In the data rows, 128 means zero.
Some points:
[ 76 117 163  67 155 166 140 147 149 159 210 185 152 101 176 190 117  90
 111 147 107  70 144 138 112 149  95 104 103 124 161 156]
[137  55 109  99 127 120  85 105 127 123 127  76 170 157 135 142 162 108
 110 185  80  29 154 191 186 148  71 135 106 138 128 113]
[171 113 135 181  93 145 104 134 132 168 199 154 186 139 116 142 123 111
 153 125 149 104 127 116 121  93 150 115  81 186 100 141]
[107 188 155 141 145 139 123  60 173  72 125 177  89  63 112 141 187 121
 105 121 112 104  97 135 179 134 131  67 123 215  56 171]
[175  81 173  97 139 101  65 118 175 166 151 156 119  85 151 135 162 128
  73 146 207  89 179 133 139  54 180 163 126  98 129 154]
[188 107 112  81  27 141 168 141 141 133 156 179 133  40 135 136 133 128
 155 117  97 137 116  55 132 177 117  90  91 158  56 102]
[173 122  91 108  89 178 145 121 109 105 172 101 128  75  85   7 108  47
  87  79 136 137 211 100 167  73 128 123 230 119 173 196]
[ 94 134  60 172 140 100  10  91 161 112 138 129  97 119 206 121  94 146
 119 118  77 143 142  99 124  94  81  79 137 117 139  99]
[181 139  90 158 162  78  73 133 139  70 185 184 106 164 113 150 130 152
 161 159 148 114  36 125 171 120 157 171 171  40 115  98]
[186  84 122 149 156 127 103 107  96 154 134 103  55  58  84 158 127 166
 148  94 212 159 100 119 175  85  71 127  56 130 111 171]
[104  35 102 123 138 203 118 155 137  92 136 159  70 153 128 151 102 133
 104 134 116 224 139 175  35 123  57 165 161 100 155 136]
[150 132 145  67 125  97  91 155 129 152  69  83 118 131 116 167 164  29
 120  97  60 117 158 122  92 104 154  38 190 110 129 122]
[177 100 111 141  63 165 120  83 123  91  83 140  80 191 145 109 119  89
 113  65 140 147  52 190 133 153 191  62  37 136 177 158]
[ 38  71 119 165 111 165 193  97 201 125  56 104  76 112 161 115  95 146
 191 191 137 114 164  57 130 112 141 159  90 140 103 228]
[161 164  91  42 129  98  83 159 176 196  79 112 125 122 132  34 127 134
 122 158 131 144 135 136 147 173 153 151 103 183 170 105]
[ 66 112 115 144  86  93  90 139  94 103 109 160 124  96 143  63  66 152
 134 183 133 128  45  82 108 155 155 143 179 104  91 119]
[110 113 100 171 181  74 158 182 161 212 126 115 173  64 153  47  68 167
  76 129 118 156 107 159  88 145 206  72  92  94 146 157]
[126 129 127 156 163  66 162 171 138 161 137 135 138 255 116 111 123  65
 155 113 156  95 116 139 139 118  81 104 153 120 104 184]
[153 199 117 157 191 152 166 184 143 151  83 148 116 104  81 127  88 135
 146 134 144 118  89 202 120  73  71 107 102 142 113  35]
[136 147 111  47  64  94 100 103 155  60 123  40 178 119 160 176 128 159
  94 100 156 154 102  75 141 134  88 148  73  45 121 115]
[142 189  89 125 128 111  72 131 112  91 214 151 158 200  99  82 115 194
  77  87 112 115 203 159 108 131  97 212  88 145 110 180]
[130  66 135 172 141  92 106 188 148  58 186 112 145 101  70 170 123 178
 142 134  72 150 192 137 187 187 113  39 124  77 138 173]
[201 125 148 100  18 106 161 109 128 200  82 169 120 164 135 139 179 205
 201 161 115 162 155 201 122 111 185 124 143  64 116 169]
[107 119  83  94 139 203 107 203 159  99 126 179 155 171 137 111 157  72
 152 177 130 226 151 144 244 113 127 125  57 145 130  87]
[200 161 104 109 144 131 118 115 138 173  50 138 149 130 121 106  97 135
  57 178 110 156 113  52 184  81 133 169 142 112  93 137]
[109 216 112 184 106  60  78 153 198 150 120 143  63 112  97  77 143  55
 150 135 168 116 163 138 126 162  67 128  98 128 150 184]
[109  74 182 192 106  77 100 122 127  82  47  75 215 118  97  39 215 128
 158  79 145 156 135 113 101 177 119 164  93  78 152  56]
[171 131 183 148  52 103 167  70  43 101 111 193 127  63  97 131  74 101
  58 128 123 127 119 138  77 138  95 178 109 121 193 151]
[143 138 230 101 154 179 121 150 185 121 163  91 107  84  68 164 206 186
 167  75  85 120  96  81 131 143 170 162 112 152 237 141]
[161 137 124 128  86 138 131 167  84 156 159 112  20 191  64 152 124 129
 105 165 105 142 145 125 134 162 144 165 164 105  95 110]
[ 59 111 151 185 161 190  96 132 107 181 123 155 153 110 126  92 249 107
  87 101 114 106 105 149  59 117  98 105 100  40  82 132]
[164  96 138 144 195 154  94  59  86 171 145 126  96 140 100 156  83 106
 210 154  86  98 124 163 165 111 195 133 113 113 177 157]
[ 90 111 159 116 158  56 136  78 123 166 151 147  89 138 160 123 191 118
 108  76 124 110 152  83 126 144 133 153 214 116 117 101]
[ 99  76 108 196 129  44 145 102  99 170 132  86 163 114 139 199 161 140
  78 185 205 231 127 159 177 105 124 109 177 210 159 138]
[125 117 115 110 100 135 134  86 199 120 136 153 157 158 123  95  99 124
 206  95 210  68 172 148  54 114  85 131 148 133 130 103]
[ 68 133  96  98 157 167  92  63 143  75  65 112 216 119  60 208  91 105
 130 146 190  64 112 127 152 202 180 143 180 150 181 104]
[105  80 130 106 154  86 115 107  91 106 135 125 167  89 175 124  47 110
 168  52   0 149 135 195 117  86 175 217  92 199  84 116]
[116  81 251 132  94  99 127 213 168 150 177  61 136 145 125  97  79 138
 135 181 130  89  75  90 144  70  87 139 143 184 160 113]
[ 83 130  69  97  91 102 133 108 104 194 154  99 108 149  73 111 105 219
 123  74 125  51 103 121 105 139 139  55 143 213 106  96]
[113 213 162 192 161 158 171 101 110 192  97 139 196 121 107 145 160 140
 174 124  71 178 165 114 179 187 112 200 176 116 196 151]
[147 147  86 107 129 167 134 159 113 109 137 137 218 110  98 114 122  99
 118 144 121  97 122 129  98  47 178  25 130 104 153 122]
[ 85 137 137  92  90 122 220  84 139 107 152 141 119 125 107  89 131 167
 101 168  92 116 104 206 173  93  90  83 185  72 153 110]
[ 78 146 154  84  95 142 108 184  73 122 109 147  91 113 167 109 142 137
 105 213 123  60 167 160 140 131 138 142  66  94 164  55]
[107  89  74 112 134 138 164 218  86 141  70 214 171 157 158 144 138 212
 167  82 129  81 122  59 142 124 104 148 130 134 123 241]
[134 125 175  95 188 167  57 152  96 137  93 138 116 117 133 126 116 108
 123  89 168 172 128 128  97 224 174  92 185 127  35 164]
[ 61 199 129  84 109 139  89 151  86 124 145 135 105  85 120 124 119 154
 148 142 139 174  65 194 135 135 122 122 155 115 174 182]
[126 130  69 236  98 218 109 104 124 190 154 155 156 111 102 159 160 147
 123  54  94 109  88  43 135 151 127 178 148 108 170  12]
[110 116 153  92 174 191 157  56  72 131 137  15 162 203 121  50 175 149
 136 121 125 160  18 101 128 134  95 138 110 132 102 159]
[ 98 179 119 122 172  82 178 140  26  60 123 116  94 140  82 144 153 143
 109 135 147 113 193  58 131  56 202 114  56  99  92 120]
[122  93 138 125 141 158 104  92  86 145  76  92  52  84 132 131  75 151
 169 137 126 118 190 138 168 110  58 109 162  97  54  52]
[175 169 141 124 166 161  99  78  58 125 183 135 132 166 186 119 115 112
 187 200 160 162 149  12  56  97 119  78 114 140 188 107]
[139 139 154 130 165  85 143  53 138  88 112 169 168  94  99 129  98 154
 200 182 153 113 167 180  79 102 135 121 105 133  96 144]
[139 231 137 141 161 158 171 142 148  81 117  55 102 120 188  97 130 133
 121 112  86  99  99 147 144 106 136 162 159 106 140 143]
[168 143 226 215 101 155 103 185  99  96  82 127 139 173 142 151  80 187
  44 153 124 133 180 129  98 148 121  91 153 212 130 118]
[102 142 144  97 102 166 123 164 178 136 147  89 174 116  39 193  77  67
 103 156 131 143  77 138  70  94 138 195 159 103  31 162]
[ 95  99 193  41 148  71 168  90  91 115 157 216 154 165 123 128 107  99
  98 127 117 164 111  88 175 199  87 106 131 144 131 119]
[113 177 160 165  86 155 122 144  82 179 169  39 134 106 226 133 178  76
 140 105 154 123 127 191 154 158 145 151 102 142  68 121]
[218  91 107 125 157 127 174 157  69  69 107 160 143 105 190  99 138  91
 127 131 161  73 115 153 176 176  51 164 160 174 120 127]
[207 152 103 155 159 173 179  91 196 114 179 106 177 127 237 162 165 199
  93 157 119 126 127 132 120 152 137 103 174 103  81 122]
[ 94 187  52 123  84  88 120  82 112 185 127 105 133 139 121 212 130  97
 139 159  95 194 137 118  59 129  65 125  85 155 132 155]
[101 105  63 137  95 157 100 118 113  85 145 113  70 158 186 127 133 132
 114 148 195 116 130 124  99 176 221 170 158 189 147 155]
[ 95 161 209 161  67 126 127  84 192 104 106 170 118 204 182 150  63  73
 149  60 122 146  98  96 180  68 168 102 127  94 106 105]
[132 128 140 102 151 148 124 146 177  89  48 126 129 177  73 146 120 186
  59  86 112 129 180 170 147 118 102 102 132 154 141 118]
[188 131 121  65 184  82 130 142 172 111 136 125  95 123 149 112 125 127
 201  81 125 201 118 117  39 152 123 123 133 150 132  98]
[123 130 113  97 179  84 184 160 125 196 109 124  83 137 171 201  62 109
  65  51 183 109 116 129 139  95 110 163  78  82 194 121]
[136 113  88 185 124 127 225 164 126  97 171  59 115 120 117 131  70  84
 176 120 154 102 187 117 126 239 162  94 106  90 116 106]
[151  70 105 172 181  95 191 104 200 112 107 151  71 158  88 122 198  80
  39 197  46  86  89  96  67 150 144 152  87 148 140  94]
[ 66 125 136 113 137 164 183 134 144 145 171 144 121 126 112 104 151 159
 116  93 189 193 181 135 141 104 188 156 124 160  92  31]
[118 131  91 140  97  91 147 213  98  75  93 123 115 102 164 185 237 106
 197 124 114 127  93 154  85  66 137 146 197 174 144 112]
These points spread out most along one direction. Take the direction at right angles to it along which they spread out most. Go by this last direction. How many in every 100 of the points above lie lower along it than each point below? Answers are rounded to whole numbers. More than half of the points above lie lower than the first one.
[177 100 111 141  63 165 120  83 123  91  83 140  80 191 145 109 119  89
 113  65 140 147  52 190 133 153 191  62  37 136 177 158] 19
[ 59 111 151 185 161 190  96 132 107 181 123 155 153 110 126  92 249 107
  87 101 114 106 105 149  59 117  98 105 100  40  82 132] 75
[113 177 160 165  86 155 122 144  82 179 169  39 134 106 226 133 178  76
 140 105 154 123 127 191 154 158 145 151 102 142  68 121] 10
[ 38  71 119 165 111 165 193  97 201 125  56 104  76 112 161 115  95 146
 191 191 137 114 164  57 130 112 141 159  90 140 103 228] 6
[161 137 124 128  86 138 131 167  84 156 159 112  20 191  64 152 124 129
 105 165 105 142 145 125 134 162 144 165 164 105  95 110] 55
[153 199 117 157 191 152 166 184 143 151  83 148 116 104  81 127  88 135
 146 134 144 118  89 202 120  73  71 107 102 142 113  35] 87
[186  84 122 149 156 127 103 107  96 154 134 103  55  58  84 158 127 166
 148  94 212 159 100 119 175  85  71 127  56 130 111 171] 9
[161 164  91  42 129  98  83 159 176 196  79 112 125 122 132  34 127 134
 122 158 131 144 135 136 147 173 153 151 103 183 170 105] 58
[126 130  69 236  98 218 109 104 124 190 154 155 156 111 102 159 160 147
 123  54  94 109  88  43 135 151 127 178 148 108 170  12] 28
[139 231 137 141 161 158 171 142 148  81 117  55 102 120 188  97 130 133
 121 112  86  99  99 147 144 106 136 162 159 106 140 143] 70
[102 142 144  97 102 166 123 164 178 136 147  89 174 116  39 193  77  67
 103 156 131 143  77 138  70  94 138 195 159 103  31 162] 52
